In the data rows, zero lies at 4.5, halfway between 4 and 5.
Here is a table of points, one per row:
[3 5 2 2 5 5 7 4 6 5 8 4 2 3 6 2 6 4 3 6 6 4 8 2 3 4 1 6 5 7 4 5 3 6 1 5 6 5]
[8 4 2 4 8 4 6 4 5 3 5 3 7 6 4 5 4 2 6 6 4 4 5 1 5 7 4 4 5 4 7 3 7 4 7 9 5 7]
[3 4 6 6 3 6 7 4 2 4 3 5 1 4 2 6 7 4 6 5 6 6 3 6 2 1 2 5 5 3 7 4 7 6 6 3 3 7]
[8 3 5 5 5 4 5 3 4 3 7 4 5 5 3 7 6 5 5 6 4 4 6 7 6 2 3 7 7 3 4 3 4 2 4 2 5 6]
[3 4 3 3 6 7 3 6 5 2 2 7 6 3 6 3 4 6 5 5 6 7 5 2 7 5 4 7 7 5 3 3 7 6 7 4 7 1]
[4 5 5 4 3 1 4 3 5 7 3 4 3 4 4 3 3 4 8 3 4 4 3 3 2 2 6 4 3 6 2 7 6 7 4 5 4 3]
[3 5 7 5 7 5 5 4 7 6 3 4 2 4 2 2 8 2 7 4 2 3 3 6 3 7 1 5 6 2 5 7 5 7 6 7 2 4]
[4 5 2 4 0 6 7 3 4 4 2 2 3 1 6 5 4 8 6 3 2 4 6 5 4 7 6 3 7 5 5 4 4 5 2 6 3 4]
[3 2 4 6 8 6 1 1 5 3 6 2 4 3 4 4 4 7 5 6 4 3 4 4 6 4 6 4 5 2 5 3 2 7 6 8 6 6]
[2 5 6 8 3 5 6 4 4 6 3 4 3 6 4 5 7 3 5 2 6 5 4 5 3 7 5 3 7 3 3 1 2 7 8 2 5 5]
[6 5 6 5 5 4 2 4 3 8 3 6 4 1 5 7 5 2 2 4 5 5 2 8 5 8 4 5 4 5 4 4 4 1 3 6 3 3]
[3 4 5 3 3 3 5 6 4 2 7 4 4 3 6 6 5 7 4 4 3 7 3 6 7 6 5 3 2 5 6 7 5 4 5 5 1 8]
[6 1 5 3 4 3 6 6 4 5 7 7 3 6 6 6 5 4 7 3 4 6 6 6 5 5 6 8 4 5 7 4 3 5 5 6 6 2]
[5 3 5 2 5 3 4 4 3 6 2 5 6 5 8 2 8 3 7 8 3 1 5 6 6 5 4 4 5 6 6 3 5 6 2 2 8 7]
[5 7 4 6 5 3 1 6 6 6 6 5 1 7 6 2 4 5 5 7 3 2 4 6 6 3 4 4 3 7 4 7 5 3 5 4 7 4]
[6 6 5 6 3 5 5 2 3 6 3 5 3 6 4 1 5 2 2 3 4 5 8 7 3 5 5 3 3 6 3 5 5 2 3 6 5 4]
[2 6 5 5 5 6 3 5 5 3 2 3 8 2 3 7 7 6 3 6 5 1 6 5 7 3 4 4 5 4 5 7 1 5 3 2 3 4]
[5 5 5 3 7 5 5 7 4 3 6 3 2 3 2 2 1 3 1 7 6 8 4 7 2 4 5 7 6 3 4 5 3 6 4 3 3 7]
[3 5 5 7 5 5 3 7 6 7 3 4 8 4 2 5 7 4 3 8 7 7 8 3 2 5 6 7 6 5 5 7 3 5 2 6 5 8]
[7 4 4 6 2 3 3 3 4 6 7 2 6 5 5 2 4 6 2 5 4 3 2 4 6 2 5 5 7 3 6 5 6 5 5 5 5 3]
[6 3 1 3 3 4 3 9 4 6 2 2 5 4 5 3 6 7 5 3 3 6 5 7 5 5 1 4 1 2 3 3 3 5 6 4 8 6]
[5 7 7 4 3 2 2 6 3 1 2 6 3 5 5 6 6 5 2 3 5 5 5 2 3 2 4 3 3 5 6 5 3 2 5 6 4 4]
[4 3 3 4 5 5 6 5 0 3 6 5 5 6 3 3 3 6 6 5 6 3 3 6 6 7 3 3 6 3 6 5 7 1 5 2 5 6]
[2 8 5 6 2 5 5 6 8 3 6 6 3 3 5 8 3 3 6 6 6 8 3 4 4 4 8 4 2 1 3 7 7 3 5 4 9 4]
[5 4 7 7 4 2 7 4 7 3 5 1 6 6 7 2 5 3 3 5 4 3 4 3 4 6 3 7 3 3 7 4 7 4 6 2 4 4]
[2 7 7 7 5 7 6 6 7 2 6 5 4 4 6 4 3 5 4 2 3 6 3 4 4 4 4 6 3 7 2 5 3 4 3 4 3 3]
[7 4 4 6 6 8 5 5 3 7 3 5 4 3 6 6 5 4 3 4 2 4 2 4 3 5 7 9 5 6 3 4 6 7 4 4 4 5]
[3 6 3 1 5 5 4 5 5 6 3 6 6 4 3 4 3 3 2 6 4 4 5 5 7 3 3 6 6 3 5 9 3 5 6 6 4 5]
[4 2 4 7 7 6 3 2 5 3 6 6 2 3 4 5 3 4 4 6 7 3 5 5 4 4 2 5 3 7 7 7 4 5 4 5 7 4]
[7 6 2 5 6 4 2 4 7 6 2 5 3 2 5 6 6 3 6 2 4 3 3 3 3 3 6 4 3 5 4 4 3 1 4 4 3 3]
[6 5 5 6 6 1 1 4 2 7 3 5 4 3 6 6 5 2 6 4 4 6 4 3 4 4 4 5 4 4 7 5 3 1 3 5 3 5]
[3 7 5 2 6 5 4 4 5 7 9 4 4 3 3 7 4 8 5 5 4 3 6 3 7 2 2 5 5 3 5 4 4 6 5 8 2 4]
[4 3 6 4 4 5 6 3 2 4 3 4 5 4 2 2 2 6 6 6 6 3 7 4 5 7 6 4 1 4 4 4 4 2 5 4 5 2]
[3 3 6 6 4 3 6 6 3 7 2 1 5 4 4 3 2 4 6 5 7 5 6 7 6 5 3 4 4 4 3 4 5 5 6 6 7 2]
[5 3 7 2 3 8 6 3 7 4 5 3 6 7 9 3 2 1 6 6 7 3 1 7 4 6 3 4 2 1 6 3 2 3 4 7 5 4]
[7 6 4 6 7 6 6 5 3 2 7 5 4 3 6 6 6 3 6 4 9 2 5 5 4 4 6 3 3 7 5 5 6 4 6 3 2 2]
[5 6 9 3 3 6 3 6 6 5 4 6 6 2 4 3 3 1 7 5 6 7 7 3 6 2 5 5 7 5 5 3 3 6 7 1 4 5]
[3 1 5 5 2 6 2 7 5 3 3 6 5 6 4 4 3 4 4 6 4 6 5 3 1 4 3 5 5 5 3 2 6 6 6 5 3 2]
[4 7 4 6 6 8 4 4 5 6 3 7 4 7 4 3 3 6 4 5 6 4 4 2 8 4 4 3 5 4 4 3 7 5 1 3 4 5]
[3 5 4 4 6 7 2 4 6 6 3 4 2 4 4 5 5 3 3 3 3 0 4 6 3 6 7 6 2 7 6 4 6 5 4 5 3 7]
[6 3 2 6 2 2 4 5 5 3 6 4 5 5 1 3 4 2 6 5 5 4 3 2 6 3 3 9 4 3 4 4 4 2 5 4 4 2]
[2 6 4 3 6 2 5 3 2 4 6 6 3 4 5 6 0 3 4 1 3 5 4 3 3 5 5 7 3 5 7 5 3 4 5 4 6 3]
[6 6 4 4 4 3 3 9 4 5 4 3 2 8 2 7 5 5 6 2 4 5 5 6 8 5 7 4 5 7 5 3 2 8 4 6 3 7]
[4 2 7 4 3 3 6 3 4 9 7 7 3 7 4 7 7 5 4 3 4 4 3 2 5 3 6 4 5 5 2 7 6 4 5 5 6 4]
[6 5 6 4 4 2 7 4 6 3 5 4 7 5 5 3 4 7 4 7 8 3 1 3 5 5 4 5 3 9 3 2 2 4 6 7 4 9]
[5 5 6 2 6 5 7 3 4 5 2 5 5 7 6 5 4 3 6 4 2 6 7 5 4 6 6 4 2 3 4 5 6 4 5 5 2 5]
[3 4 6 4 6 5 8 7 6 7 5 4 3 3 4 2 5 4 2 4 3 6 2 4 4 4 7 5 8 3 4 5 4 3 2 2 4 2]
[2 4 5 5 4 7 4 5 3 3 8 1 5 3 5 1 5 3 6 3 0 6 7 6 4 6 6 3 3 7 4 5 5 3 4 5 5 8]
[4 6 7 3 2 7 2 4 6 6 4 8 6 1 5 3 2 6 5 5 5 6 6 5 6 3 4 6 5 4 8 2 8 5 6 5 2 6]
[3 4 1 6 5 5 7 8 6 3 6 6 2 4 4 6 3 4 4 8 4 1 4 4 3 4 7 6 3 5 5 4 3 5 3 5 3 4]
[6 9 2 5 7 8 5 3 4 7 7 2 7 5 6 5 4 5 3 5 5 3 3 3 1 4 3 5 4 3 3 6 5 5 6 3 7 4]
[5 4 2 6 4 2 5 5 5 5 3 4 5 5 4 5 4 2 3 6 6 5 7 6 8 3 7 3 2 3 4 3 6 7 2 4 2 3]
[6 4 4 3 7 3 5 4 4 4 2 2 4 6 3 8 2 5 3 5 3 6 4 3 6 2 4 2 2 4 3 3 6 7 3 3 7 4]
[2 5 1 4 4 5 6 4 5 4 4 5 3 4 6 1 4 4 3 3 5 2 5 3 4 4 6 5 6 3 5 5 2 3 6 6 4 6]
[5 1 4 4 7 5 3 5 7 4 4 5 5 6 3 3 7 6 4 2 6 6 7 3 2 4 3 3 2 3 4 4 6 5 1 3 2 3]
[7 2 6 5 6 3 6 4 4 4 5 5 2 6 5 1 4 5 1 4 5 7 5 2 2 4 7 3 5 5 6 6 2 4 8 5 7 4]
[3 4 6 3 4 2 4 5 1 2 7 4 5 5 4 6 3 5 5 6 6 3 6 6 5 8 2 3 7 3 1 4 5 5 5 2 5 7]
[6 5 5 2 3 5 1 5 3 2 3 2 2 7 5 6 6 7 6 9 5 6 4 6 2 4 6 4 8 6 4 5 5 1 4 7 3 2]
[4 3 8 3 4 4 6 5 3 4 6 3 7 6 1 8 3 6 5 5 4 3 5 3 5 7 4 4 3 5 4 3 6 3 5 5 5 1]
[6 7 6 3 6 4 8 5 5 6 2 4 6 7 6 6 6 5 5 4 4 6 5 6 7 5 5 5 3 4 4 6 4 4 6 4 3 3]
[6 2 3 6 5 6 4 4 6 7 4 7 5 7 4 4 2 3 7 7 3 7 3 2 3 6 3 1 5 3 3 4 2 5 1 3 2 5]
[5 3 4 6 4 3 7 4 6 3 6 3 6 6 4 7 3 6 3 5 5 4 4 7 5 4 3 7 7 4 4 3 5 2 3 3 5 5]
[3 3 5 4 5 6 5 7 2 3 2 7 4 4 4 3 4 2 6 2 5 1 4 5 4 3 7 6 6 1 2 7 6 7 2 8 5 7]
[6 6 6 7 5 2 2 6 2 6 5 7 3 3 8 6 5 7 6 4 4 5 5 2 3 7 5 3 4 5 5 6 4 9 3 5 3 4]
[3 2 1 3 5 6 4 5 4 3 3 3 6 3 2 5 3 1 4 4 5 7 2 3 6 5 4 2 7 9 6 6 4 6 6 4 5 5]
[5 2 2 4 5 5 4 5 6 4 3 4 6 5 4 4 7 7 2 1 8 6 5 5 3 3 6 2 2 3 5 5 6 6 5 3 3 3]
[4 5 3 6 2 3 3 3 2 4 4 6 7 8 7 5 5 2 2 3 3 5 6 7 6 5 5 6 4 6 2 7 3 8 3 4 3 4]
[5 4 2 7 2 4 3 7 5 8 6 5 6 6 6 5 4 5 3 6 3 3 3 2 6 5 3 3 3 4 5 4 6 2 6 4 4 4]
[6 2 5 4 3 5 5 3 3 3 7 3 2 4 6 6 6 3 3 5 4 5 6 4 5 5 6 5 4 3 2 6 6 4 7 5 1 3]
[0 5 2 6 7 2 5 4 7 6 3 7 5 6 5 4 3 6 5 6 5 6 6 7 4 2 3 2 6 5 2 1 6 5 7 5 2 4]
[7 6 4 2 2 3 2 4 7 5 5 4 5 5 2 4 2 5 3 4 6 3 4 7 4 8 4 4 6 5 9 3 5 7 2 4 7 6]
[5 6 6 7 6 1 7 6 3 1 2 6 4 2 6 5 6 3 2 4 3 5 5 3 4 7 4 2 5 5 6 4 4 5 4 6 4 3]
[6 5 4 4 4 4 3 2 7 4 2 7 4 5 2 4 5 7 6 6 1 6 3 4 7 8 4 6 2 3 3 5 2 6 7 3 7 3]
[3 7 3 4 5 5 3 4 5 6 3 5 7 3 4 4 2 4 6 5 6 6 4 3 2 4 3 4 5 3 5 4 4 5 5 4 3 5]
There is one direction along which these points spread out most. Take the direction at right angles to it along which they spread out most. Go by this last direction. For each point below, how far along it does it lie, from 0 to 99? 50 is the average, and the first point above lies past it. One standard deviation of the points above along it is 16.
[7 5 2 3 4 3 6 4 7 3 6 5 4 3 3 3 3 6 7 5 6 3 5 6 5 7 4 2 7 4 1 4 6 2 6 2 5 7] 49
[6 6 5 3 3 3 6 2 4 5 7 7 4 3 5 6 7 1 3 3 4 6 5 6 5 4 4 2 5 5 2 5 6 4 4 6 8 3] 29
[3 6 3 4 2 6 9 3 2 3 3 6 7 3 3 5 7 7 5 6 4 6 4 6 1 3 4 6 4 5 7 4 4 7 3 3 4 5] 63
[6 3 6 4 6 3 3 3 6 1 3 2 4 6 4 5 3 5 3 5 4 3 4 3 5 1 4 5 6 3 2 3 6 7 2 4 7 6] 56
[2 5 3 2 2 6 5 4 5 4 6 4 4 4 6 8 6 2 5 2 6 2 6 3 3 3 4 5 6 3 5 5 5 2 5 5 5 6] 51
[1 4 4 2 5 3 4 4 3 3 7 3 5 6 5 3 6 3 7 6 4 6 2 7 1 5 6 4 4 7 5 3 4 4 6 5 6 2] 37
[8 6 5 6 7 9 6 7 2 3 7 6 5 3 5 2 7 4 4 3 2 5 3 4 5 1 4 3 4 6 5 4 3 3 2 7 5 3] 47
[6 2 5 5 6 3 5 5 7 5 5 7 9 4 5 5 2 8 4 3 2 2 5 7 2 2 7 3 5 7 3 8 5 3 6 3 6 4] 42
[5 4 4 5 4 4 3 4 3 6 3 1 6 5 3 3 6 5 5 2 8 6 4 5 6 6 4 5 3 6 2 4 6 6 3 4 5 4] 47
[4 5 4 4 2 7 5 5 6 6 7 3 6 7 4 6 4 3 4 5 4 3 4 3 5 6 4 1 6 5 7 3 3 8 4 5 6 5] 58
[5 6 3 8 4 5 5 3 4 2 3 3 3 8 5 6 5 7 7 2 5 6 5 6 2 5 4 5 8 7 7 7 5 3 4 5 4 4] 37
[2 0 6 5 4 7 6 3 6 5 4 5 1 4 6 7 3 3 3 5 4 3 5 3 5 4 1 5 4 7 5 5 2 3 6 5 6 6] 50
[3 4 5 3 7 4 5 4 4 6 2 1 3 5 7 6 5 7 6 3 4 7 5 5 7 6 5 5 8 5 7 6 4 2 3 5 3 6] 44
[0 5 6 5 4 3 4 3 4 4 7 5 7 5 3 3 9 6 5 2 4 7 5 5 5 6 8 5 5 2 3 1 5 2 5 5 6 6] 43
